128 stands for zero in the data rows.
Here are some numbered points:
[136, 153, 101, 136, 99, 140, 143, 99, 100, 170, 158, 98, 172, 131, 131, 103, 127, 97, 102, 149, 184, 210, 144, 127, 98, 100, 117, 99, 155, 155, 122, 101, 101, 97, 106, 162, 156, 118, 98, 120, 193, 98, 156] 0
[191, 115, 101, 175, 99, 98, 169, 99, 100, 126, 193, 98, 170, 124, 104, 103, 177, 127, 151, 97, 130, 196, 146, 102, 98, 100, 103, 99, 181, 167, 103, 101, 101, 97, 138, 128, 130, 112, 98, 98, 201, 98, 146] 1
[201, 119, 101, 165, 99, 98, 156, 99, 140, 125, 171, 98, 157, 140, 101, 109, 97, 158, 255, 97, 135, 204, 157, 173, 98, 100, 103, 99, 145, 192, 139, 101, 101, 138, 97, 155, 98, 156, 98, 98, 235, 98, 130] 2
[167, 132, 139, 174, 99, 123, 157, 101, 169, 122, 120, 98, 114, 138, 105, 217, 155, 121, 106, 97, 146, 178, 152, 161, 98, 100, 103, 99, 137, 174, 126, 120, 206, 151, 133, 151, 145, 163, 98, 98, 169, 98, 165] 3
[172, 130, 108, 120, 99, 157, 167, 99, 120, 145, 160, 98, 101, 106, 100, 103, 164, 118, 255, 97, 98, 106, 119, 239, 107, 100, 127, 99, 185, 194, 108, 101, 101, 97, 122, 140, 139, 156, 98, 161, 190, 139, 117] 4
[126, 160, 105, 98, 99, 133, 114, 132, 109, 152, 99, 98, 121, 97, 100, 136, 180, 97, 247, 144, 112, 99, 106, 176, 170, 100, 103, 99, 192, 138, 156, 103, 101, 164, 162, 186, 184, 136, 120, 107, 114, 164, 104] 5
[152, 179, 101, 139, 133, 160, 107, 99, 100, 176, 99, 105, 131, 132, 100, 159, 150, 97, 103, 178, 105, 126, 111, 113, 131, 100, 129, 99, 98, 98, 132, 101, 101, 160, 176, 98, 109, 99, 168, 138, 117, 182, 151] 6
[98, 105, 101, 171, 235, 138, 165, 168, 100, 133, 105, 169, 121, 142, 138, 103, 97, 97, 102, 140, 98, 99, 117, 102, 173, 119, 127, 99, 98, 98, 124, 101, 101, 97, 143, 98, 98, 99, 141, 154, 106, 186, 158] 7
[98, 151, 101, 137, 141, 141, 135, 99, 100, 163, 99, 101, 101, 112, 187, 103, 97, 130, 136, 97, 138, 99, 101, 102, 177, 191, 191, 107, 98, 98, 127, 117, 101, 97, 130, 98, 115, 105, 168, 183, 148, 141, 166] 8
[98, 125, 172, 152, 135, 114, 128, 99, 120, 163, 148, 135, 144, 130, 100, 159, 97, 97, 168, 97, 141, 99, 124, 114, 144, 224, 103, 176, 98, 123, 97, 147, 241, 97, 97, 154, 98, 143, 165, 153, 100, 132, 150] 9
[98, 102, 101, 110, 184, 98, 121, 120, 100, 130, 99, 167, 101, 169, 116, 103, 107, 114, 107, 97, 130, 99, 135, 102, 162, 228, 103, 119, 140, 173, 97, 101, 172, 97, 97, 153, 98, 112, 139, 122, 117, 98, 138] 10
[98, 130, 151, 121, 197, 122, 129, 133, 100, 131, 99, 142, 101, 155, 105, 103, 151, 158, 147, 97, 98, 99, 153, 102, 98, 127, 181, 105, 157, 190, 97, 101, 127, 97, 97, 159, 98, 149, 98, 161, 107, 129, 99] 11
[98, 129, 111, 151, 223, 98, 128, 170, 100, 98, 99, 162, 101, 158, 110, 103, 97, 145, 102, 97, 135, 99, 163, 143, 140, 114, 137, 103, 131, 196, 112, 111, 101, 128, 148, 167, 98, 109, 154, 141, 128, 98, 144] 12
[98, 152, 131, 98, 206, 98, 132, 177, 100, 126, 99, 133, 101, 123, 100, 104, 97, 143, 102, 113, 160, 99, 128, 102, 158, 159, 108, 141, 112, 141, 105, 134, 101, 135, 101, 144, 100, 133, 178, 187, 101, 140, 130] 13
New points follow, each followed by the numbers of its two nearest points above, looking only along the 5 directions in which the numbered points spread most, nearest first.
[98, 155, 138, 125, 99, 122, 114, 158, 124, 163, 99, 98, 101, 97, 171, 103, 110, 159, 102, 97, 187, 99, 107, 102, 156, 107, 103, 151, 156, 98, 168, 134, 101, 160, 170, 98, 168, 217, 151, 114, 100, 128, 97] >> 6 13
[98, 142, 176, 114, 141, 98, 167, 150, 143, 127, 108, 114, 101, 145, 128, 140, 97, 146, 102, 97, 98, 99, 130, 102, 172, 184, 103, 191, 118, 129, 106, 101, 158, 115, 97, 98, 107, 202, 120, 157, 100, 117, 97] >> 10 13
[98, 116, 161, 101, 150, 150, 125, 152, 100, 119, 143, 137, 218, 108, 126, 103, 97, 97, 102, 121, 186, 141, 140, 105, 113, 206, 103, 173, 165, 136, 97, 101, 101, 97, 97, 108, 114, 246, 98, 195, 100, 98, 136] >> 10 13
[98, 154, 155, 140, 143, 98, 129, 244, 198, 159, 99, 98, 101, 97, 128, 165, 125, 97, 102, 163, 98, 99, 142, 124, 112, 100, 255, 99, 175, 98, 135, 222, 101, 168, 170, 181, 174, 99, 98, 133, 192, 163, 168] >> 6 7
[98, 100, 102, 98, 99, 135, 113, 99, 103, 122, 135, 146, 192, 114, 116, 117, 169, 97, 102, 153, 172, 108, 142, 109, 156, 194, 103, 196, 112, 100, 118, 106, 255, 97, 125, 165, 138, 119, 161, 98, 100, 98, 97] >> 9 10
[98, 171, 122, 98, 155, 98, 99, 120, 146, 98, 110, 156, 135, 97, 121, 213, 126, 123, 113, 155, 98, 99, 154, 105, 168, 100, 200, 165, 115, 98, 160, 128, 164, 157, 171, 100, 164, 99, 98, 98, 100, 138, 97] >> 6 13
[98, 100, 101, 98, 99, 196, 98, 137, 100, 151, 187, 155, 239, 143, 102, 103, 121, 149, 141, 145, 160, 141, 98, 132, 98, 213, 103, 173, 115, 104, 109, 171, 101, 97, 97, 98, 98, 107, 185, 118, 100, 164, 97] >> 8 10
[173, 104, 218, 171, 157, 98, 126, 172, 226, 124, 99, 98, 122, 136, 117, 103, 97, 97, 103, 114, 98, 99, 149, 102, 116, 100, 207, 99, 98, 98, 162, 212, 101, 155, 141, 141, 135, 99, 98, 135, 210, 120, 155] >> 0 12
[184, 124, 202, 186, 99, 162, 153, 109, 136, 98, 161, 162, 130, 162, 100, 103, 97, 97, 108, 97, 98, 184, 98, 102, 98, 115, 103, 99, 98, 144, 97, 121, 137, 97, 97, 128, 98, 99, 98, 161, 117, 98, 148] >> 0 1
[162, 100, 191, 119, 99, 122, 142, 159, 174, 122, 99, 119, 104, 97, 154, 103, 97, 97, 102, 116, 98, 115, 133, 105, 98, 100, 175, 99, 153, 98, 153, 204, 101, 154, 97, 131, 168, 172, 98, 195, 140, 170, 161] >> 6 13
[98, 100, 135, 98, 174, 120, 160, 176, 100, 98, 117, 98, 167, 97, 177, 103, 174, 130, 223, 158, 98, 99, 150, 102, 188, 161, 105, 208, 178, 184, 159, 119, 125, 139, 102, 124, 110, 175, 111, 158, 100, 115, 97] >> 11 13
[147, 113, 101, 163, 104, 159, 98, 99, 132, 121, 99, 98, 114, 126, 100, 103, 156, 143, 102, 97, 105, 99, 164, 213, 156, 129, 149, 128, 98, 184, 97, 101, 183, 108, 97, 143, 109, 99, 167, 168, 185, 166, 162] >> 11 10
[197, 100, 128, 154, 99, 117, 166, 137, 100, 135, 173, 155, 119, 151, 174, 118, 97, 160, 127, 97, 145, 121, 106, 136, 98, 123, 109, 99, 102, 98, 97, 188, 101, 145, 158, 109, 144, 99, 102, 98, 184, 98, 97] >> 0 1
[98, 140, 101, 98, 123, 163, 143, 108, 100, 116, 99, 157, 183, 97, 173, 103, 157, 156, 162, 97, 128, 99, 152, 127, 179, 111, 103, 167, 181, 124, 162, 101, 170, 149, 150, 103, 147, 160, 145, 98, 100, 98, 97] >> 11 13
[98, 189, 101, 126, 155, 179, 98, 99, 120, 98, 176, 162, 146, 147, 100, 144, 97, 146, 106, 170, 155, 178, 98, 123, 98, 189, 103, 199, 98, 152, 97, 110, 177, 97, 97, 104, 117, 139, 98, 123, 100, 158, 130] >> 10 9
[98, 126, 112, 98, 99, 153, 165, 99, 133, 135, 105, 117, 142, 97, 248, 103, 168, 108, 153, 97, 141, 99, 154, 102, 170, 116, 103, 172, 161, 159, 149, 101, 245, 152, 134, 162, 153, 99, 128, 98, 100, 98, 97] >> 9 10
[192, 100, 141, 166, 146, 128, 110, 99, 151, 98, 99, 123, 101, 122, 151, 108, 124, 123, 102, 146, 185, 99, 148, 255, 98, 100, 123, 99, 135, 98, 162, 244, 111, 132, 111, 98, 138, 99, 197, 135, 111, 98, 150] >> 6 0
[102, 180, 101, 98, 99, 98, 122, 176, 174, 129, 99, 135, 135, 131, 151, 103, 155, 132, 102, 150, 136, 99, 109, 102, 177, 145, 142, 140, 105, 98, 137, 113, 176, 113, 97, 147, 147, 122, 104, 113, 100, 178, 97] >> 13 6
[163, 121, 101, 140, 99, 98, 98, 99, 100, 126, 99, 108, 101, 97, 124, 103, 149, 158, 102, 118, 180, 130, 120, 215, 98, 100, 134, 99, 169, 98, 137, 182, 101, 156, 129, 98, 157, 99, 207, 98, 109, 120, 153] >> 6 0
